128 stands for zero in the data rows.
Every row has a hidden score from 0 to 30. What is each row's score? 15 is about the middle. The score is a weighted sum of the row's numbers plus the product of two more (or one squared), each taken from its middle value.
[144 121 142  80  92 152 136 166 107 146 118 115 178 117 151  73  91 149
 165 134] 13
[ 82  70 122  89 127 124 113 146 150 148 115 114 167 149 128 107 111 109
 150 112] 14
[104 130 136 132 136 116 120 148 114 130 150 134 143 141 147 127 130 125
 144 133] 14
[118 121 137 144 112 154 166 123 122 149 102 133 118 150 124 105 136 134
 109 168] 7
[ 47  59 135 110 181  62  66 176 219  63 145 153 167 152 126 163 146  27
 181  69] 12
[127 104 158 120 120  99  89 170 144  77 118 174 159 132 128 131 132  92
 175  98] 14
[134 110 120 159 142  93  96 132 142  91  99 130  96 158 128 130 147  96
 127 126] 11
[115 136 148 119 110 145 126 124 159 165 162  96 137 105 126 107 100 119
 117 100] 12
[124 144 128 143 115 143 130 114 131 156 121 122 125 113 131 106 120 141
 117 106] 15
[125 143 120 157 161 102 164 118 123 103 141 142 105 148 136 133 156  87
  65 161] 10
[125  93 113 104 118 131 128 145 116 126 115 114 153 140 103 123 118 115
 124 109] 26
[122 116 116 105 116 119 108 145 158 130 148 133 145 125 137  94 127  92
 100  92] 28
[186 111 124 101  91 194 162 186  86 140 140  92 160  82 133 109  58 161
 115 113] 25
[131 126 125 129 116 140 130 150  92 141 137 150 136 116 151  97 109 129
 132 116] 16
[130 172 135 133 145 123 126 114 138 106 144 130 131 118 135 141 133 123
 116 156] 13
[ 83 113 107 131 139 107 122 121 129 128 116 128 108 168 115 155 152 117
 104 142] 13
[127 142 139 178 134 136 124 103 138 125 125 164  76 164 128 117 161 115
 119 143] 6
[159 106 142 112  81 176 181 147  82 136 168 118 125 101 164  87  58 153
 147  87] 23
[ 94 145 124 137 138 125 127  98 141 142 184 120 117 145 135 124 131 126
 130 139] 8
[ 87  89 122 124 164  91 102 159 191  81  94 156 139 158 106 169 162  83
 151 123] 12
[126 133 143 118 115 139 123 154 128 126 132 127 139 135 124 101 104 114
 117 102] 14
[137  89  98 160 135 111 115 100 142 144  78 134  61 166 108 138 166 112
 113 158] 17
[142 136 156 131 159 111 129 119 116 114 137 130 136  95 150 153 114 116
 143 141] 16
[162 178 118 104 126 146 135 144 153 132 120 107 177  69 136 130 104 133
 138  99] 21
[ 82 137 157 143 168  78 104  90 159  88 108 143  99 174 120 133 186 101
 141 160] 14
[162 182 117 104 105 163 148 159 115 162 115  82 145  81 139 104  92 157
 109 129] 19
[134 124  96 137  95 136 154  87  95 168  59 109  79 139  85 133 167 170
  81 171] 16
[120 100 149 126 146 101 121 158 147 124 142 133 153 106 153 118 114  97
 134 102] 14
[140 160 118 169 169 111 125  64 127 140 120 139  87 160 111 155 175 148
 110 162] 11
[121 140 143 131 167 103 109 155 127  63 148 154 132 134 150 145 128 107
 175 112] 17
[141 107 125 195 144 112  97  94 143 144 100 182  51 186  94 149 190 122
  95 137] 12
[141 163 143 135 131 134 144 138 106 130 144 129 144  84 161 129 127 147
 118 141] 17
[ 95 150 129 107 148 117 108 118 152 131 129 139 123 138 123 129 137 104
 124 133] 12
[113 101 132 150 182 116  96 115 165 117 123 148 106 155 121 162 161 107
 164 128] 8
[105  84 124 115 163 105  99 153 174  92 130 168 164 122 125 128 128  79
 184 103] 19
[135  68 155 141 114 168 147 132  97 162 142 186 143 164 137  97 120 134
 143 158] 20
[130 121 121 159 172  81  88 144 156  69 101 175  97 159 111 169 169  75
 155 135] 10
[134 109 132 140 118 138 144 158 117 136 134 121 134 123 120 133 121 118
 130  92] 17
[112 114 139 106 146 118 135 142 133 146 140 128 150 102 132 121 117 100
 138 108] 17
[130 116 122 155 140 116 108 107 117  86 140 135 101 198 115 118 127 132
 136 151] 9
[133 119 163  85 144 108 122 138  96  98 152 138 149 114 123 108 119 117
 165 156] 27
[149 123 140 107 110 156 145 137 102 140 153  86 159 118 161  84  79 144
 126 143] 12
[147 111 150 145 103 158 154 138 111 147 161 150 109 134 135 100 113 116
  90 130] 18
[121 156 127 136 116 117 110 125 121  96 112 132 123 136 113 137 122 131
 173 145] 18
[132  93 149 128 135 140 123 125 124 162 139 147  77 153 149 106 117 145
 126 131] 13
[141 136 123 164 134 147 126 108 116 158 144 127 124 131 135 135 116 155
 116 124] 12
[160 176  99 162 137 133 124 133 116 126 102 105 110 121 130 143 125 124
  89 133] 21
[132 154 138 126 106 147 101 126 129 149 145 111 123  99 128 118 103 130
 114  94] 16
[ 95 139 143 113 139 114 127 120 129 120 137 139 132 119 140 153 124 130
 155 123] 23
[109  93 135 122  88 134  99 120 123 140 102 137 142 126 117 124 144 124
 133 124] 17
[152 132 116 119 102 154 137 140 115 146 143 126 139  96 139 122 101 136
 136 111] 18
[136 127 130 138 136 135 137 127 143 126 156 146 147 125 149 105 123 123
 116  95] 15
[119 161 122 127 133 121 131  83 118 134 131 114 128 139 125 111 139 135
 152 169] 10
[128 119 123 146 114 139 150 138 128 130 146 145 113 136 130 132 130 138
 123  99] 14
[136 110 134 124 154 112 118 126 139  99 102 120 156 123 149 117 115 116
 154 133] 13
[ 85 129 108 129 165  67 100  95 165 104 114 142 104 187 108 168 185 107
 139 138] 14
[ 97 123 108 116 139 123 117 111 151 140 125 124 152 156  96 161 147 123
 150 111] 16
[152 144 125 152 110 127 123 119 118 109 119 128  78 123 106 134 139 145
 128 126] 14
[106 134 113 127 135 114 106 136 125 123 105 134 124 125 126 132 142 117
 138 125] 15
[150 133 133 100 124 133 149 133 107 139 123 110 164 101 142 144 119 128
 131 135] 18
[146 130 135 143 135 133 112 122 148 136 122 120 102 142 135 115 136 121
 100 126] 10
[127  92 141 117 136 135 135 161 130 130 156 142 130 133 139 108 108 101
 134  93] 21
[123 130 134 136 100 142 125 108 146 158  85  93 155 148 118 119 139 166
 132 147] 22
[141 115 122 133 105 169 127 116 117 137 160 106 150 113 115 120  92 156
 118 100] 21
[133  95 124 118 108 159 124 155 110 149 149 129 120 128 104 126 107 126
 140 115] 28
[159 116 100 135 149 106 104 146 117  88 146 145 151  93 142 164 118 117
 162  92] 26
[109 112 144 129 138 125 131 136 156 139 142 152 140 148 153 120 131 125
 139 110] 12
[110 123 117  96 118 129 143 163 123 118 119  95 172  90 135 117  87 130
 138 105] 20
[136 135 141 128 114 167 189 117  78 161 165 114  90 131 134 125 114 163
  84 147] 13
[ 85 148 157 130 143 108 118 124 141 121 140 139 113 151 129 138 139  92
 117 133] 21
[118  95 124 137 128 128 141 109 132 148 119 149  98 198 110 135 143 126
 125 140] 10
[127 133 101 140 135 123 159  85 125 143 106 166  98 133 131 145 161 146
 154 153] 12
[125 141 131 175 159 115 130  82 136 138 124 129 102 168 124 166 166 135
  94 185] 13
[ 95 120 122 153 163  83 121  71 145 113  87 131  86 156 120 188 173 125
 115 161] 23
[136 147 101 128 123 120 131 152 139 128  99 129  96 114 107 154 139 139
 105 126] 16
[139 111 134 118 111 165 142 149 121 136 130 121 130 130 147 100  86 158
 130 120] 11
[190 148 150 161  70 187 168  88  50 161 157 106 109 129 158  97  98 193
  96 154] 12
[131 141 126 130 118 124 134 139 134 106 125 131 153 122 122 120 116 131
 174 120] 15
[119 119 109 118 148 110 145 152 146 120 132 131 136 135 120 126 123 113
 114 107] 15
[174 170 158 138  75 176 177 110  87 154 130  98  99 143 122 107 104 186
 101 120] 23
[113 127 141 123 119 117  86 149 150 116  78 117 133 120 104 113 137 105
 143 101] 16
[120 106 124 110 136 130 129 145 128 139 145 139 143 123 145 117 122 113
 114 132] 17
[145 126 165 113 109 162 174 128 129 167 167 114 126 121 146 112 108 142
 104 112] 13
[144 163 114 110 133 124 116 164 155  94 108  95 137 102 133 121 117 111
 134  93] 20
[144 113 110 128 119 120 110 128 134 123  84 141 126 117 100 121 144 151
 139 120] 21
[ 72 135 133 142 149 100 118  75 154 121 113 146 104 177  93 140 166 133
 152 148] 14
[112 110 138 105 136 110  98 169 142 125 139 143 161 118 135 129 121 122
 140  74] 18
[135 126 150 115 139 115 122 158 118 139 106 167 137 114 126 103 121 100
 101 147] 14
[109  84 144 125 126 111  88 169 180 105 141 158 154 135 140 124 125  75
 152  85] 11
[144 142 142 114 135 129 150 133 106 125 173 133 109 107 150 128  83 129
 110 111] 17
[125 120 128 130 124 130 116 153 150 114 152 132 143 122 124 106 108 120
 131 101] 13
[182 146 126 140 133 145 145 106 113 147 133 115 102  81 121 119 121 155
 104 130] 25
[136 115 108 104 150 118 112 153 149 105 120 144 151 104 140 109 121  97
 147 117] 25
[117 116 152 134 118 140 150 147 108  90 184 155 156 129 154  93 100 137
 165 119] 10
[119 139 135 109 110 132 112 152 114 143 135 130 148 122 139 110 103 126
 145 131] 12
[123 117 127 118 113 116 131 148 140 119 137 128 172 120 143 150 111 134
 135 125] 18
[138 178 126 122 144 120 126 126 112 113 130 122 137 126 129 143 117 127
 133 163] 18
[147 143 130 105  79 167 149 151  80 167 138 116 167  97 156  55  80 171
 128 122] 16
[166 136 126 116  72 167 161 140  75 142 108 105 126  85 137 110  97 157
 109 121] 20
[126 112 124 108 131 131 112 179 160 128 106 119 160 120 132 113 105  86
 126  86] 15
[168 177 100 130 137 116  97 164 126 109  73 107 118  69 119 140 128 109
 132 125] 19
[129 130 122 143 102 130 135 117 136 112 116 135 113 123 120 135 136 127
 118 112] 15
[111  79 137 115 120 112 130 126 139 135 125 136 153 156 123 119 130 113
 135 136] 13
[120 118 142 137 138 128 126 110 131 102 139 129 110 133 142 145 122 119
 136 121] 13
[146 120 143 128 118 112  98 161 131  98 150 159 137 124 127 115 117 106
 156  89] 20
[141 119 147 124 142 124 151  97 100 143 136 121 114 116 122 147 145 142
 110 171] 16
[124 106 129 114 115 118 140 155  97 102 101 136 136 137 131 120 136 131
 123 164] 12
[ 90  64 117 142 160  76  82 156 182  97 155 129 163 161 129 150 153  59
 136  90] 14
[112 116 104 129 101 143 145 139 118 154  96 155 127 133 145 118 129 144
 137 128] 13
[125 166 137 172 178  93  97 118 141  75 150 166 110 131 130 153 148  83
 132 146] 10
[132 126 116 150 118 141 132 141 121 132 106 129 102 152 111 149 149 141
 116 112] 16
[ 90 138 131  75 132  92 104 144 144  96 112 134 145 121 141 154 127 118
 157 125] 24
[103 157 117 123 140 105 115 111 139 134 122 114 114 156 134 126 139 129
 109 118] 21
[104 144 106 124 132 115 136 127 146 147 114 145 114 126 149 145 156 137
 123 118] 20
[155 151 145 132  98 181 178 144  96 142 142 113 143 103 141  91  78 159
 105 130] 14
[132 111 146 122 142 101 114 158 135 108 119 143 153 111 132 134 145 102
 163 126] 13
[178 106  94 139  97 150 169 165  93 134 112 141 138 108 154 113  91 156
 142 134] 16
